Each row has a name. Each piece below is followed by the name of the row it came from, unless a question asks for something else. Each question is about the rows just above it. Some pieces are copies with a little noise. Places in a row count from 0.

[154 151  87 137 107 124 106  83 108  98 102] : J_236
[118 178 144 196 116 179 164  91 150 164 123] : J_383
[131 141  97 155 118 124 140 133  84  88  98] : J_584
[137 124  97 154 106  87  83 151 108 102 107] : J_274
which: [155 150  87 137 107 124 106  84 107  98 103]
J_236
[123] is at row and place
J_383, 10
Places of [123] in row J_383:
10
[106  83 108  98 102 154 151  87 137 107 124] is which row reordered?
J_236
Which row holds these entries in another order? [ 83  87  97 102 106 107 108 124 137 151 154]
J_274
which: [131 140  96 155 118 122 139 133  84  87  96]
J_584

[107 114 118 127 176  86 115  86 116 128] : J_82
[154 106 150 118 116  87  85  69 116 115] : J_448
[ 69  87 154 116 106 118 150  85 116 116] : J_576
which: [ 69  87 154 116 106 118 150  85 116 116]
J_576
Places of [106] in row J_448:
1
which: [107 114 118 127 176  86 115  86 116 128]
J_82
Places of [85] in row J_576:
7
Which row holds [154 106 150 118 116  87  85  69 116 115]?
J_448
At which places does J_576 hold [69]?
0
Put [ 87  85  69 116 115 154 106 150 118 116] back in order: which row is it?
J_448

[130 124 129 131 131 131 139 132 134 138 132 125 129 135 132 128 133 133
 135 130 139 128 124 131 130 129 124 129 126 129 126 131 129 127 129 122
 130 136 129 125 132 126 137 128 131 129 129 122 125 129 137 133 134 134
 125] -> J_224
[127 137 150 120 112 124  76 111  90  82 120 165 123  81 125 156 104 106
  69 104  79 142 163  89 127 116 160 152 131 135 123  92 149 121  94 150
  95  89 141 156 125 141  79 101 132 118 114 170 151 139  89 132 120  98
 142] -> J_382
[123 114 112 125 111 130 130 130 105 135 133 125 111 135 112 135 106 141
 109 135 132 136 124 110 122 128 121 113 106 110 120 107 118 120 112 132
 137 145 145 122 124 136 119 124 134 105 129 137 110 125 144 111 143 138
 123] -> J_288
[124 129 138 133 135 125 133 126 139 135 123 126 133 132 138 117 138 124
 140 124 135 122 122 134 136 130 119 137 128 131 128 131 130 130 128 120
 120 126 119 124 128 117 136 127 121 133 121 114 127 130 128 136 129 131
 124] -> J_522
[129 104  98 113 103 132 123 132  92 120 138 124 106 121 100 149  94 139
  90 132 121 136 128  97 105 118 135 101 107 109 112 103 118 108 106 127
 137 142 153 126 126 145 110 114 145  97 133 148 110 119 136 105 137 128
 124] -> J_205
[111 130 150 132 134 113 120 115 140 129 109 125 132 129 142 100 135 109
 140 115 126 114 117 127 145 131 107 146 124 125 148 118 129 128 118 117
 102 114 108 122 118 103 129 119 106 130 106 105 123 127 120 135 124 129
 120] -> J_539
[121 105 137 124 131 121 133 118 138 132 122 118 129 131 136 114 126 114
 130 118 138 111 112 108 136 129 114 134 122 118 105 111 133 109 108 105
 101 133 124 122 125 111 138 103 127 118 110 106 109 119 135 133 134 140
 118] -> J_931
[123 129 141 126 115 125 102 120 103 109 123 147 120 105 126 142 113 119
  93 113 106 137 143 103 127 121 137 142 119 129 123 102 136 123 102 134
 109 109 136 137 125 131 100 111 128 117 116 147 134 135 111 130 130 114
 130] -> J_176
which: [123 129 141 126 115 125 102 120 103 109 123 147 120 105 126 142 113 119
  93 113 106 137 143 103 127 121 137 142 119 129 123 102 136 123 102 134
 109 109 136 137 125 131 100 111 128 117 116 147 134 135 111 130 130 114
 130]
J_176
Where in the named rows is [160]?
J_382, 26
which: [123 129 141 127 115 125 102 120 103 109 124 148 120 105 126 142 114 119
  93 113 106 137 143 104 127 121 136 142 119 129 123 102 136 123 102 134
 110 109 136 137 125 132 100 110 128 118 116 148 134 134 111 130 130 114
 130]
J_176
which: [123 114 112 125 111 130 130 130 105 135 133 125 111 135 112 135 106 141
 109 135 132 136 124 110 122 128 121 113 106 110 120 107 118 120 112 132
 137 145 145 122 124 136 119 124 134 105 129 137 110 125 144 111 143 138
 123]
J_288
Put [121 136 118 105 111 109 118 133 108 140 112 137 126 121 124 138 138 133
 133 114 111 101 136 118 134 133 138 129 119 110 118 130 129 132 106 114
 114 131 122 105 125 135 134 111 124 122 109 131 105 103 118 127 118 122
 108] back in order: which row is it?
J_931

[140 104 138 124 176 122 137 112 120  95  84 124 118 121] : J_885
[128  79 111 104 177 122 121  79  79 122  88 122 102  79] : J_952
[158 102 103 128 113  98 108 146 135 166 145 126 147 134] : J_329
[128  79 111 104 177 122 121 157  99 114 113 104 110 148] : J_154
[115 124 128 131 117 120 161 158 118 142 115 102  99 132] : J_312
[135  89 124 160 179 117 118 136  90 123  90 111  77 139] : J_352
[124 132 102 114 131 120 158 128 118 115 161 117 142  99] : J_127
At which places does J_952 hold [122]?
5 9 11
which: [126  81 110 103 176 122 120 157  99 115 114 105 111 146]
J_154
which: [135  88 124 161 180 115 118 134  91 123  91 111  78 138]
J_352
At which places does J_352 hold [139]?
13
[ 99 102 115 115 117 118 120 124 128 131 132 142 158 161] is which row reordered?
J_312
which: [128  79 113 103 176 121 120  79  79 121  88 122 102  80]
J_952
which: [158 102 103 128 114  98 106 146 135 164 145 125 146 135]
J_329

[137 142 144 142 130 128 143 124 142 137 142 128 128 168 124 124 136 122
 123 136 124 129 111 132 136 146 122 151 122 124 122 129 144] -> J_569
[133 134 154 120 132 143 130 122 133 142  90 128 130 184 139 143 116 130
 123 131 123 128 116 140 129 112 115 149 132 136 121 138 102] -> J_949
[125 131 124 120 119 127 131 158 129 137 131 134 127 151 125 134 133 128
 139 114 122 144 126 136 120 140 131 110 115 141 131 140 125] -> J_547
[128 127 149 119 123 125 113 146 143 149 116 123 121 141 122 112 139 139
 117 126 119 131 130 132 127 145 123 135 126 121 119 119 142] -> J_25
[128 113 107 118 143 106 129 103 163 107 116 121 125 129 129 116 130 139
 128 132 133 136 131 129 130 130 126 127 120 141 113 133 161] -> J_412
[130 128 112 132 129 142 141 131 114 138 132 138 140 113 134 141 128 129
 109 125 130 118 120 127 125 110 116 142 127 127 125 124 151] -> J_131
[128 118 139 133 118 130 131 169 122 119  90 125 150  89 128 121 136 116
 114 142 128 131 129 148 137 133 132 124 131 152 121 131 129] -> J_653
[122 139 122 123 130 114 119 132 122 106 129 136 129 142 128 151 154 118
 114 120 129 145 123 130 127 131 127 115 117 135 125 117 145] -> J_672
[126 139 125 141 130 123 142 128 119 139 122 123 119 149 113 146 132 145
 115 143 127 123 149 119 126 121 131 119 135 121 112 127 117] -> J_174
[132 132 135 128 128 127 121 120 133 127 123 122 134 116 126 136 110 134
 133 134 131 130 125 128 132 139 124 150 123 111 130 120 115] -> J_864
[128 127 123 120 115 126 133 130 130 124  79 126 119 156 133 119 127 137
 122 132 128 147 125 130 128 136 134 112 132 136 134 125 157] -> J_170
which: [132 135 154 120 132 143 129 121 132 142  91 127 131 183 140 142 117 130
 122 131 123 128 117 140 129 112 116 149 131 136 122 139 103]
J_949
[156] is at row and place
J_170, 13
Places of [130] in row J_412:
16 24 25
Row and place of [161] in the named rows:
J_412, 32
Which row holds [130 128 112 132 129 142 141 131 114 138 132 138 140 113 134 141 128 129
 109 125 130 118 120 127 125 110 116 142 127 127 125 124 151]?
J_131
Put [117 131 119 146 145 116 113 127 149 119 121 125 139 143 123 126 123 132
 122 139 135 121 126 141 142 112 130 123 149 119 119 127 128] back in order: which row is it?
J_25
Every place of [142] in J_569:
1 3 8 10

[129 131 149 130 118  96 137 124 117 119 127] = J_124
[127 117 149 137 129  96 131 124 119 117 130] = J_418
[138 131 111 143 129 136 103 121 125 166 149] = J_390
[138 131 111 143 129 137 121 134 130 133 115] = J_929
[136 136 190 127 139 136 126 124 192  89 143] = J_391
[119 120 183 115 116 110 140 135 149 117 158] = J_861
[132 125 157 145 123 160 119 127 153 141 146] = J_141
[131 130 117 124 137 119 127  96 149 118 129] is which row reordered?
J_124
Which row holds these entries in another order? [125 121 138 166 131 129 103 111 143 136 149]
J_390

[128 161 120  88] -> J_296
[148 123 121 128] -> J_851
[128 126 165 123] -> J_946
[154 141 128 128] -> J_140
[132 114 128 128] -> J_730
[155 146 107 130] -> J_650
[128 126 165  86] -> J_661
which: [128 127 164 124]
J_946
which: [147 123 122 129]
J_851

[120 108 122 140 127 120 121  92 121 121 103 152 135 108 121 132 128 120
 121 123 126 146 140 166 126 117 140 152 116 118 140 131 135 156 126 122
 149]  J_980
[109 112 130  96 161 139 147  98 134 116 130 139 129 102 144 123 114 103
 141 135 118 164 119 169 117 101 140 151 147 128 131 139 126 136 156 136
 132]  J_31
[114 103 123 107 146 128 131  93 112 118 114 142 144 102 130 125 123 113
 135 125 126 127 124 169 116 127 138 127 131 127 119 133 127 145 103 125
 108]  J_792
[115 114 123 115 157 155 152 110 115 114 149 127 133  91 137 103 106 128
 132 132 125 159 107 150 118  94 128 152 144 125  71 137 130 167 121 145
 105]  J_156
[114 112 119 106 142 144 150 101 126 110 133 134 129  94 133 107 108 126
 130 125 125 147 113 143 126  95 129 155 142 129 120 137 125 129 134 127
 124]  J_434
[111 124 131  95 157 143 153 107 137 104 136 142 122 109 154 129 107  96
 143 136 113 167 126 165 114  99 143 141 134 123  73 137 133 169 160 144
 165]  J_150
[153 126 143 122 143 141 133 144 111 143 104  95 114 107 134 136 109 137
  99 142 107 165 167 113 129 123 124 137 160 131 157 169 154  73 136 165
  96] is which row reordered?
J_150
Every place of [121] in J_980:
6 8 9 14 18
which: [113 112 119 106 141 145 151 102 126 112 133 134 130  93 134 107 108 125
 131 124 126 148 113 145 126  96 129 155 143 130 120 136 125 130 135 127
 125]
J_434
Places of [115] in row J_156:
0 3 8
Every place of [127] in J_792:
21 25 27 29 32

[174 146 156 137 109 115] = J_306
[185 116 116 113 115 134] = J_45
[171 111 106 105 120 112] = J_193
[170 123 145 141 107  92] = J_169
[ 91  91 127 142  91  91] = J_706
[142 138 137 126  91 127] = J_746
Row and place of [156] in the named rows:
J_306, 2
Put [ 91 126 127 137 138 142] back in order: which row is it?
J_746
Places of [91] in row J_706:
0 1 4 5

[119  69 120 107 135  92 106 155  73 118 141 140 175 123 103 129 101  77
 168 146 110 148 119 105 150  68  76  83 182  73 104 188] : J_729
[190 186 180 151 100  93 135 103  72  66 155 121 103 103 116 185 181 137
 106  93 175 137  87 104 150  70  89  93 121 133 155  64] : J_805
[155  96 145  83 126 124 149 158 126  80 180 191 177 102 106 128  97 144
 175 120 162  71 139 143 135 130 100 179 114 155  99 189] : J_911
[138  66 126  85 124 180 187 117 107  97  93 184 124 118 170 111 115 181
 180 126 142  98 130  66 144  64 181 124 191 161 138 171] : J_828
[ 83  73 176 116 120 171 107 133 172 126  99  63 162 156 111 180 164  64
 145 179 138 113 153 136 105  88  69  76 193 158 131 154] : J_948
[168 114 105 136 161  91 118 151 134 187 119  97  66 132 113 180 110  76
 101 163 153 163 174  91  68 162  86 101 124  67 144 150] : J_74
[178 127  78 189 111 127  71 163 135 120  65 116 180 157 120 192 120 188
 125 105 171  91 170  97 190  63 133 128 117 130 146 134] : J_634
[ 76 171 131 116 145 138 158 126 176 108 120  83  88  69 154 193 156 180
 105 172 136 133 113  73 164  63 162  99 153  64 111 179] : J_586
[ 91 134  97 127  71 180 163 127 133 170 135 130  63 121 157 190 125 128
 111 120 116 178 117 120 146 188 189 192  65  78 171 105] : J_230
[ 77 113 133 153 176 168 134 167 156 129 123  84  69 116  65  66  94 129
 126 108  99 165 123 144 160 140  75  75 157  63 190 109] : J_976
[178 160 104 130  94 149 106 138 120 154 188 128 193 172  72 107 185  68
  93  80  73  86  73 191 153 101 169  80 180 148 143 188] : J_592
Which row holds these entries in another order? [ 63  65  71  78  91  97 105 111 116 117 120 120 120 125 127 127 128 130
 133 134 135 146 157 163 170 171 178 180 188 189 190 192]
J_634
Places of [103] in row J_805:
7 12 13
which: [178 127  78 189 111 127  71 163 135 120  65 116 180 157 120 192 120 188
 125 105 171  91 170  97 190  63 133 128 117 130 146 134]
J_634
Put [145 179 138 113 153 136 105  88  69  76 193 158 131 154  83  73 176 116
 120 171 107 133 172 126  99  63 162 156 111 180 164  64] back in order: which row is it?
J_948

[122 142 137 132 154 162 136 129] : J_162
[133 115 113  86 102 137 123 146] : J_610
[119 115 129 120 129 169 129 120] : J_752
[121 125 135 145 132 128 134 134] : J_695
[162 132 121 142 134 154 129 137] : J_685
[117 132 122 115 154 179 133 146] : J_411
[126 149 120  84 132 185 125 119] : J_778
[111  99 116 147 114 117 128 167] : J_365
[135 141 136 100 100 146 123 114] : J_982
[122 154 132 142 136 129 162 137] is which row reordered?
J_162
Places of [135] in row J_982:
0
Places of [120] in row J_752:
3 7

[174  58  84 125 112  83] -> J_874
[171 122 180 132  66 112] -> J_420
[112 155 127 122 133 108] -> J_289
[ 70  62  62 104 162 113] -> J_770
[174  58  84 118  73 121] -> J_256
[123 123 125 123 125 123] -> J_304
Places of [123] in row J_304:
0 1 3 5
Which row holds these entries in another order? [121  73 118  84  58 174]
J_256

[136 148 133 133 137 133 115 137] : J_639
[ 75 134 133 123 137 119 115 109] : J_218
[ 75 148 148 123 137 119 115 107] : J_591
which: [136 148 133 132 137 133 115 137]
J_639
Places of [133] in row J_639:
2 3 5
Places of [137] in row J_591:
4

[136 133 125 136 124 146 139 129 134 143 121 136 150 140 108 125 117 129
 148 140 151 101 136 139 151 122 139 137 130 113 113 108 127 131 142 123
 114 130 145  97 131 141 106 134 122 146 150 117 156] : J_268
[121 141 147 130 114 117 110 115 115 108 147 120  91 109 137 149 123 116
  93 128 132 159 143 118 118 134 135 109 118 136 146 118 126 124 117 131
 124 126 116 168 118  89 138 107 116 124 113 140 113] : J_125
[127 148 150 144  92 142  95 107 110 128 140 123 106 128 119 148 117 114
 102 144 166 142 156 133 143 134 145 115 118 116 123  95 115 134 135 113
 100 127 141 150 114  97  99 112 107 155 152 127 145] : J_55
[120 118 124 115 148 103 138 136 127 109 133 124 116 112 148 125 140 131
 119 109  93 148 117 118 103 129 114 123 134 147 145 153 140 123 111 143
 151 128 103 146 130 123 167 124 138 101  92 139  95] : J_210
[139 148 142 128 120 130 131 117 135 117 145 129 101 112 124 152 100 120
 112 143 146 136 135 107 128 130 149 114  98 126 153 109 120 116 119 135
 126 124 131 143 128  96 125 114 114 123 126 138 133] : J_721
[150 132 114 122 150 140 178 140 161 140 121 146 156 130 106 124  97 136
 167 143 138  83 115 120 143 115 145 140 113 117 135 118 132 144 133 141
 135 128 143  77 146 151 123 142 128 122 133 122 155] : J_135
The row with [139 148 142 128 120 130 131 117 135 117 145 129 101 112 124 152 100 120
 112 143 146 136 135 107 128 130 149 114  98 126 153 109 120 116 119 135
 126 124 131 143 128  96 125 114 114 123 126 138 133] is
J_721
Where do [127 148 150 144  92 142  95 107 110 128 140 123 106 128 119 148 117 114
 102 144 166 142 156 133 143 134 145 115 118 116 123  95 115 134 135 113
 100 127 141 150 114  97  99 112 107 155 152 127 145] appear?
J_55

